One vector is turned by the same rotation once a step. Each row is the vector after some number of steps, and that number follows the row.
The counts run from 0 to 265.
[113  79 120 152 128 115 117 132 151 137 144 123 121 167 104  89  94  98
 130  81  82 128 144 107 135 115  92 180 167 106 170 117 109 142 148 155
 134  98] : 138
[116 103  64 106 138 131 132 134 112  96 116 100 161 133 158  70 143 145
 102 101 119  71 122 123 140 121 129 164 135 107 132 149 153 142 123 158
 177 130] : 176
[143 124 155 138 110 149 127 101  51 119 122 110 125  98 141 142 148 108
 114 137 168 116 113 146 121 164 165 142 156 101 134  92  79 154 125 165
 167 118] : 64
[154 108  85 151 113 170 139 155  69 107 117  97 149 142 122 100 109 163
 107 123 159 114  96 108  71 120 174  94 121 133 117 138 143 138 154 137
 153  94] : 190
[131 117 155 115 125 103 108 114 132 115 147 100  79 144 118 114 141 113
 115 152 176 170 192 139 149 140 109 106  87 164 128 115 131 150 121 150
 192 162] : 29
[123 111 171 126 113  74 141 110 133 149 158 122 152 140  78 102  77 147
 121 121  96 142 148 177  87 116 139 131 116 113 153 124 100 142 138 127
  99 147] : 236
[135 109 128 112 121 141 152 120  85 116 112 124  93 125 189 109 149  94
  72 128 171  92 129 121 171 144 135 167 147 129 126  88 116 154 129 158
 183 125] : 165
[145 131 155 108  93 156 118 130  81 108  91 107 102 127 115  97 135 144
 141 154 164 138 124 136 105 163 150  61 144 107 153 123 121 141 102 161
 175  94] : 203
[141 136 154 126 102 166 127 118 118 163 123 131  80 118  99 128 128 128
 123 150 182 174 158  88 132 153 122  68 118 187 102 131 148 138 131 114
 103 139] : 17
[134 101  97 151 112 185 176 104  96 142 152 114 113 139 119 131 134 110
  84 104 156 118 122  88 134 157 107 173 150 126 143 104 122 147 160 162
  93  93] : 152
[120 164 137 139 129 171 149  85  90 163 146 130  66 101 134 162 112  98
 104 125 191 134 127 109 154 148 126 128 112 155  84  99 135 133 172 140
 112 142] : 156
[172 104 159 188 132 120  96 173 139 118 124 114 127 144 109 118 111 110
 148 124 158 192 161 113  98 112 141 153 137 160 164 127  94 127 130 107
 154 123] : 229
[134  77 183 157 110 108 104 103 112 158 127 132 152 131  72  91 102 122
 126 123 102 154 135 147 100 134 145 147 160 102 152 119  74 155 126 131
  95 124] : 238
[137 178  86 135 160 138 116 163 141 102 136 103 158 100 160 160 185 114
 175 145 137 108 125 130 136 114 131 131  94 138 120 163 137  94 107  85
 162 143] : 80
[139 180 137 135 132 129 163  97 134 159 153 108 120 101 156 179 167  85
 117 151 172 133 150 107 148 135 114 169 104 169 112 106 110 129 115  91
 120 174] : 257
[116 133 131 109 110 136 101 126 133 158 115 162 118 115  74  91  82 152
 142 104  84 149 140 102 131 130 110  71 157 126 101 155 144 111 125 114
  64 138] : 8
[131 160  99 145 157 162  95 138 118 101 108  82 150  86 166 143 181 102
 180 147 142 105 119 108 118 132 127 151 139 123 129 148 121 119  98 124
 188 133] : 78
[149 112  83 146 112 166 152 153  86 102 108 110 157 126 137  97  98 174
 107 117 143 104  94  89  71 119 176 113 150 125 125 139 146 139 152 144
 137  98] : 189
[149 147 124 137 137 139 100 174 166  94 119  88 127 123 119 124 173 142
 166 160 156 169 175 118 120 138 104 114 100 157 151 166 156 104 112 113
 151 145] : 218
[136  89 179 135 129  86 119 153 160 109  99  98 163 132 128  97  88 155
 120 150 119 153 143  96  59 111 139 166 147 137 142 147 127 149 135 118
 112 160] : 225
[155 142 145 151 116  90 140 160 147 137 175 129 137 148  90 127  89 124
 145 107 132 184 170 165 112 101 146 125  83 170 165 124 107 100 135  90
 134 141] : 232
[159 138 152 182 121 114 119 180 147 118 141 103 122 146 112 132  87 112
 158 117 151 195 166 121  94 117 135 141 130 169 172 115 101 106 131 116
 159 125] : 230
[114 153  99 124  93 148 127 121 127 179 139 117 108 128  77  69  72 131
 169 114 117 149 136 119 117 105 124  58 107 149 142 145 153 112 125 115
 132 128] : 5
[149 136 144 113  97 158 101 137  84 109 103 106  98 125 109 112 159 139
 153 155 167 140 133 158 124 162 144  54 124 119 149 127 122 124  99 158
 175  95] : 204
[113 139 165 118 110 124 150  67 128 187 151 141 145  87  86 135 139 113
 125 132 118 134 140 151 146 151 119 133 123 133 124 127 104 125 118 104
  55 175] : 247
[123 152  64 143 164 152  90 154 118 114 137 136 141  96 139 115 116 138
 152  85 130 123 115 128 153  93 154 109  97 155  76 173 161  91 144 102
 140 151] : 182
[128 158 159 105 119 132 123 123 140 130 138 120  74 120  93 158 111 149
 112 135 146 165 167 101 124 156  94  72 111 142  90 127 140 114 142 138
  96 165] : 19
[109 153  53 142 153 170  95 126 106 116 136  84 125  98 150  98 115 124
 160 105 143 119 126 114 123 100 140 120 108 142 105 156 158 124 141 133
 196 134] : 180
[114 111 140  92 144  50 113 128 159  96 155 144 137 130 118 109 128 144
 105  93  99 136 190 152 165 129  97 153 120 121 122 138 129 121 121 144
 129 177] : 34
[ 89 127 122 144 141 150 121  89 131 164 154 147 112 113  89 135  75 118
 125  83  91 127 130 117 138 131  91 148 152 111  99 125 127 117 178 145
  53 139] : 147
[ 94 120 124 150 134 145 114  84 125 177 158 161 112 106  89 127  86 113
 133  86 107 134 134 127 153 114 110 138 138 139  91 136 135 128 172 120
  54 141] : 146
[124 182 151  76 103 119 134 147 138 104 123 126 104  94 122 125 143 155
 169 135 129 140 158 160 153 170 112  63 114 130 149 148 155  76  94 131
 133 149] : 208
[143  97 122 108 128 125 152 128  97 100 128 135 112 151 164 136 171 124
  43 121 140  81 129 142 167 158 115 161 129 100 123  98 113 151 143 162
 133 120] : 163
[124 181 151  86 105 135 123 148 122 111 112 135  89  89 124 134 136 139
 176 131 141 148 154 151 164 166 116  60 133 127 148 135 140  78  90 135
 148 136] : 207
[147 116 115 192 134 165 120 120  62 128 169 118 150 110  95 150 133 112
 120 105 189 161 133 128 101 130 173 145 106 160 116 125 100 141 164 134
 133 120] : 53
[155 144 115 147 132 157 149 118 122 132 151  77 131 129 122 174 200  91
 115 150 163 130 154 101 128 171  88 167 130 123 147 107  91 126 126 149
 121 131] : 254
[156  80 170 118  98 115 137 136 125 112 112 125  97 155 131 103 155 120
  81 150 184 153 174  94 144 162 119 141 142 159 142 108 126 166 105 149
 156 139] : 26
[144 158 147 123 102  88 158 158 124 146 126 172 142 137 141 137  88 132
 162 129 104 127  90 150 109  76 174  89 105 148 135 129 126 107 126  63
 119 121] : 95
